In the rows, 128 means zero.
Where one turn sends some rows of the set: a few examples, then the rows asked:
Kibi: [123  94  87 108 136 132  79  79 140 124 136 150 145 134 155 102 118 135
 163 151 134 170 149 116 121 114]
beter: [118 109 110 120 122 165  56 107 124 116 143 140 156 119 156 105 115  97
 153 128 125 145 141  96 114 125]
mupid: [132 113  99 127 123 138  95  87 128 123 156 125 118 127 137 120 124  96
 126 162 149 136 115 134 109 152]
kizav: [152 127 122 124 125 125  81  94 122 110 122 122 120 113 130 130 122 112
 179 155 123 128 126 117 120 119]
did: [140 111  75 107 131 125  79  93 159 121 151 168 154 106 146 126 141 114
 146 131 145 141 142 103 113 146]
pip: [136  98 102 105 138 153  67  96 140 104 143 139 138 130 158 101 123 121
 167 136 114 153 148  93 105 105]
Sibuv: [118 110 107 127 123 113  94  80 124 133 154 134 141 144 139 112 122  96
 141 163 138 144 112 141 104 144]
vipog: [146  96 106 113 131 135  73  91 154 112 131 142 148 124 174 106 141 127
 164 143 107 167 150 109 107 133]
gema: [111 105 108 106 115 155  72  96 130 124 113 149 150 132 142 108 106 102
 155 132 138 131 143 113 106 153]
risuv: [137 114 116 112 125 154  52  97 138 108 141 138 164 107 170 115 138 113
 154 140 111 157 137 109 102 133]
lutok: [144 120 114 126  86 136  89  86 130 133 153 135 133 134 142 146 127 110
 163 171 114 142 149 102 121 135]
Nozu: [137 121  99 123 104 121  86 105 119 132 168 137 118 120 155 117 156 113
 146 121 114 159 130 103 112 116]
simes: [133 107 113 117  86 123  85  97  93 123 140 136 133 112 149 127 117 115
 158 155 125 161 135 124 112 124]
Dulan: [141 112  97  99 125 109  94  82 134 121 147 130 109 144 136  93 148 115
 159 135 117 141 120 129  99 131]
Rab: [129 115 106 103 130 133  78  73 152 115 152 167 165 121 153 122 153 112
 137 137 132 149 149 121 113 151]
rup: [119 119 104 125  95 127  84 107 109 130 155 138 118 128 153 104 146  91
 147 134 128 129 145  92 117 112]
zem: [142 101 109 134 101 120  79  94 109 122 153 122 122 111 135 135 126 117
 157 168 120 154 150 113 124 128]
kuzo: [131  99 101 125 105 151  58 106 147 119 121 133 160 115 141 109 117 106
 139 146 128 143 134 113 115 160]
Nirig: [132 113 111 106 123 144  63 101 129 112 115 147 164 107 166 104 123  99
 156 135 134 148 135 122 107 158]
serop: [118 113  83 113 138 134  80  82 146 136 152 165 158 130 139 120 139 118
 141 132 144 156 155 117 124 124]
demul: [130 117  99  98 118 136  71  88 162 113 113 157 147 117 132 116 133 125
 150 136 134 125 127 108 106 156]
dav: [128 125 100 112 119 138  96  94 140 129 160 138 115 123 145 114 126 107
 129 177 131 150 108 102  94 141]
puse: [116 106 111 123  90 124  88  93 104 141 134 136 127 123 130 123 123 100
 155 162 126 130 158 115 106 127]
Vog: [139 124  95  82 110 125  85  82 118 115 167 142 115 112 132  91 133 100
 157 156 130 137 122 110 121 139]
Raron: [135 121 100 102 117 114  94  76 130 109 148 133 101 134 133  99 148 118
 146 143 139 130 118 121 127 141]
bop: [160 119 126 105 116 123  97 101 116 102 119 141 126 127 135 128 124  99
 172 143 123 129 139 121 102 118]
kar: [136 108 113 101 128 142  88  92 154 114 118 163 149 123 159 115 137 105
 142 131 130 140 147 116  98 166]
gaken: [147  98 105 107 121 138  72  77 160  95 140 144 148 124 160 103 125 133
 173 147 119 145 131 102 128 124]
lol: [134 101  94 108 132 115  73  77 144 121 139 154 163 123 166 101 141 121
 161 145 131 166 149 128 127 142]
pif: [139 127 113 113 125 124  96  84 128 135 125 141 123 123 116 127 134 103
 171 147 123 117 149 123 102 108]
dun: [125 109  94 122 122 138 102  80 122 137 153 127 120 134 153 104 117 103
 145 169 145 145 124 134 101 110]
Sivo: [158 141 100 111 118 127  70  91 127 124 135 124 144 131 124 129 129  99
 174 171 127 132 133 127 118 122]
rus: [142  88  88 116 122 133  86  80 155 119 150 155 155 108 148 110 120 126
 146 154 135 167 142 118 134 138]
risi: [123 115  96  97 132 146  82  85 152 125 129 164 144 139 128 123 136 110
 147 121 136 127 157 112 101 143]
sibo: [147 132 107 139 136 133  90 107 133 121 146 129 122 122 153 140 127  87
 157 142 144 122 117 107 102 133]
fenu: [132 132  96 137 136 129 102  93 134 149 152 142 131 124 148 129 133  92
 155 143 142 132 132 119 106 100]
zilu: [148 119 102 114  97 119 101 101 128 133 151 147 112 123 150 105 134  96
 169 135 121 143 146  92 142 140]
Modul: [139 114  90 125 107 105  87  97 122 121 166 138 107 127 153 123 156 115
 155 137 131 142 143  92 126 132]
Tefat: [146 104  94 123 116 145  51 109 149 103 150 134 160 122 167 113 129 102
 164 134 124 136 137  92 115 135]
duk: [134 116 102  99 114 137  92  85 121 111 148 127 103 138 146  84 140 104
 151 145 128 127 129 115 108 103]
reva: [140 130 124 139 132 125 100 106 132 123 154 148 145 135 144 137 137  77
 143 137 133 130 126 113 108 123]
depe: [151 141  91 129 138 124  93 118 146 137 126 131 124 132 145 113 131  90
 152 158 137 144 117 107 112 128]

zem goes to Modul
kuzo goes to Tefat
Sivo goes to lutok
Where do these go?
Dulan goes to Sibuv
fenu goes to pif
risi goes to gema
Nirig goes to risuv

Where one turn sends some rows of the set: a few examples, then the rows asked:
muz: [120 135 140 135 127 124 122 127 130 141 105 154 147 116 128 130 154 133
 118]
Dibil: [113 128 113 113 136 121 124 136 145 119 105 150 128 145 123 130 152 138
 126]
gukar: [132 126 128 121 111 123 105 123 119 133 157 114 139 140 143 114 111 133
 135]
fom: [133 141 129 117 118 101 129 113 151 115 141 141 114 147 147 109 105 121
 125]
guz: [120 144 126 129 134 120 132 120 134 137 106 105 116 103 127 142 137 137
 154]
tef: [117 161 121 112 109 134 122 145 134 134 122 148 149 131 121 124 134 140
 115]
Buka: [140 128 112 116 120 140 136 127 138 149 152 134 101 118 128  90 126 121
 128]
Gono: [128 120 113 136 120 130 143 145 120 135 128  99 114 130 135 125 144 122
 146]
los: [128 116  96 131 127 147 134 142 138 138 138 120 117 123 117 101 130 119
 132]
Sizo: [118 165 119 129 119 134 143 118 150 136 131 137 129 100 109 117 117 121
 133]
nuguf: [113 122 129 134 126 110 119  92 130 132 138 131 108 124 151 116 115 134
 117]
gogo: [134 128 145 122 109 117 110 121 123 142 149 126 127 132 155 115 105 132
 122]
Vobi: [125 122 133 108 138 145 117 148 132 138 121 139 134 159 128 123 144 134
 131]
Tuno: [110 123 124 123 144 141 110 134 133 137 111 135 136 136 121 131 146 152
 120]
befi: [141 157 144 130 119 116 145 125 141 139 123 135 138 101 125 128 130 113
 149]
loso: [135 131 165 122 115 128 123 137 131 145 141 129 113 138 143 119 108 140
 115]
Garat: [105 128 118 123 138 147 111 136 130 130 122 141 125 144 124 129 144 157
 131]
nozut: [122 156 139 123 124 136 156 114 127 153 133 116 126 114 118 130 129 108
 130]
zoto: [112 168 115 128 112 131 134 129 139 134 135 152 133 102 116 120 118 128
 129]
vogu: [147 142 121 134 111 121 124 123 129 135 151 133 104 110 139 109 142 146
 157]
bibu: [133 146 134 119 119 103 128 116 147 111 142 140 105 147 141 112 103 131
 131]
vadu: [127 124 119 134 113 123 149 142 120 134 127 104 105 130 137 127 150 125
 145]
duku: [112 151 121 110 131 125 141 113 132 133 116 144 135 144 121 130 158 117
 117]
fam: [119 126 140 136 136 123 122  93 135 131 142 136 101 133 139 111 112 136
 117]
Duseb: [132 112 116 114 126 104 126 115 141 117 140 127 126 143 143 105 116 106
 130]
Vaneb: [111 107 119 141 123 109 120 111 127 121 134 118 120 117 147 118 117 137
 126]
Vupev: [119 150 132 132 130 133 139 119 127 146 113 105 119 104 121 142 122 122
 143]
miz: [113 158 130 120 125 137 150 112 122 153 134 132 127 127 121 132 137 102
 123]
sedu: [149 133 113 141 118 130 117 131 136 130 144 135 123 119 127 108 149 136
 164]
Kebe: [126 147 113 118 138 132 143 121 151 138 114 125 121 106 111 118 110 105
 136]
Kera: [115 121 119 117 140 125 124 149 144 115 105 149 124 145 130 127 144 140
 136]
vof: [132 137 124 110 116 101 127 112 144 118 143 137 115 142 151 109 106 119
 126]
bav: [136 132 161 128 116 119 120 131 127 142 142 127 115 136 149 115 101 134
 118]
tos: [134 149 147 136 122 111 140 129 133 142 118 150 139 104 131 132 138 109
 139]
Nofu: [112 124 136 142 128 114 125  94 135 133 137 133 106 127 147 118 113 137
 112]
Fim: [142 151 126 113 133 146 108 127 142 151 133 122 138 114 113 117 122 131
 154]
Tamo: [147 128 108 140 123 128 118 136 135 126 139 127 127 122 124 111 146 131
 166]
Gen: [127 137 114 101 137 132 143 134 152 142 108 115 116 120 118 117 118 103
 132]
fopo: [146 160 132 120 128 133 123 125 139 143 128 125 137 111 116 126 119 116
 159]
Meli: [117 127 143 137 137 128 122  96 141 132 141 142  96 128 132 113 121 144
 118]
koru: [129 119 100 128 122 146 138 142 140 143 140 125 112 122 117  95 129 118
 125]
Lipet: [134 147 138 112 119 106 133 122 150 112 139 143 101 147 139 117 114 134
 136]
Mak: [107 129 122 124 135 143 111 132 127 140 116 142 133 136 122 133 149 153
 122]
vofo: [137 135 153 128 110 119 115 124 127 144 148 128 127 138 151 117 103 135
 121]
Dumab: [133 123 125 125 113 115 156 136 124 140 128 115  90 117 146 116 138 125
 135]
Fakeg: [127 133 127 103 128 135 116 151 133 139 117 144 140 154 125 130 146 134
 126]
sazuf: [125 135 128 102 131 137 116 152 134 136 113 133 142 151 125 131 141 141
 128]
beti: [116 131 115 109 145 126 120 133 146 119 106 143 131 147 122 128 149 136
 130]

Mak goes to Dibil
Dumab goes to Buka
Where do these go?
vofo goes to Nofu
Tuno goes to beti
vof goes to gogo
sedu goes to vadu
Tamo goes to Gono
Kebe goes to fopo
bibu goes to bav
Vaneb goes to Duseb
muz goes to duku
Fim goes to guz
befi goes to nozut
miz goes to zoto
Meli goes to Lipet
Vobi goes to Garat

Where one turn sends some rows of the set: a few examples, then the rows asked:
Rison: [131 144 142 147 146 152 131  94 122 150 120 156 136]
livam: [128 136 142 143 123 151 112 121 121 140 123 153 150]
nizol: [123 129 126  92 135 125 115 100 111 147 127 132 140]
pafam: [117 133 157 128 120 134 130 134 131 160 123 160 133]
Tam: [114 147 131 126 156 139 139 128 135 164 120 111 122]
Sigi: [142 134 139 113 162 139 121 126 123 129 124 110 148]
nekob: [117 124 123 103 147 122 119 112  99 157 121 138 141]
Riguz: [125 117 132 151 131 142 128  98 140 150 132 120 147]
bokam: [124 138 146 119 104 137 146 120 121 154 146 133 163]
Lilag: [132 125 153 121 150 127 129 110 121 136 126  89 145]
Pebar: [115 118 134 117 156 118 127 103  98 162 129 144 144]
gil: [125 122 152 118 154 121 138 127 119 148 120  94 135]
Sorat: [125 124 166 112 145 116 147 123 121 149 131 101 142]
suk: [113 123 148 126 119 125 154 128 130 173 138 135 139]
silof: [125 130 127 143 122 148 129 116 110 149 134 127 165]
dolad: [143 137 163 115 161 131 137 117 119 129 142 123 164]
zipiz: [115 118 126 129 122 133 131 120 145 166 123 117 128]
zeni: [124 126 145 151 135 145 113 112 138 147 119 151 135]
tob: [132 134 159 107 139 124 140 130 109 140 131  99 151]
zevi: [130 153 156 115 121 143 142 104 126 154 129 160 134]
tak: [119 130 149 131 123 136 119 121 146 152 116 150 123]
doza: [128 146 135 122 132 149 124 101 138 153 112 145 117]
Disi: [119 144 144 127 140 139 141 120 121 169 117 158 119]
meti: [134 132 159  96 155 123 138 126 144 140 130 117 132]
Bedeb: [132 128 158 127 153 128 135 120 104 137 129  98 158]
seso: [125 156 141 142 159 149 140 116 110 150 137 122 157]
Vaviz: [126 141 160 132 116 143 124 121 125 146 131 160 150]
fomot: [125 168 145 106 133 144 142 129 118 150 140 118 151]
rik: [131 153 134 125 127 155 128 117 107 150 117 156 141]
Pov: [117 154 162 118 146 127 159 116 137 166 142 125 133]
Vomok: [125 126 142  99 138 119 122  84 119 149 136 137 141]
bam: [131 152 140 134 152 148 129  95 142 144 133 108 136]
fose: [129 136 155 102 159 126 142 146 115 145 131 124 149]
mef: [120 120 148 114 151 116 130  88 110 154 139 145 146]
sudom: [131 121 152 126 178 127 135 123 133 146 122 115 135]

zevi goes to Disi
Pebar goes to nizol
Where do these go?
bam goes to seso
tak goes to zeni
Riguz goes to silof
Lilag goes to Bedeb
dolad goes to fose

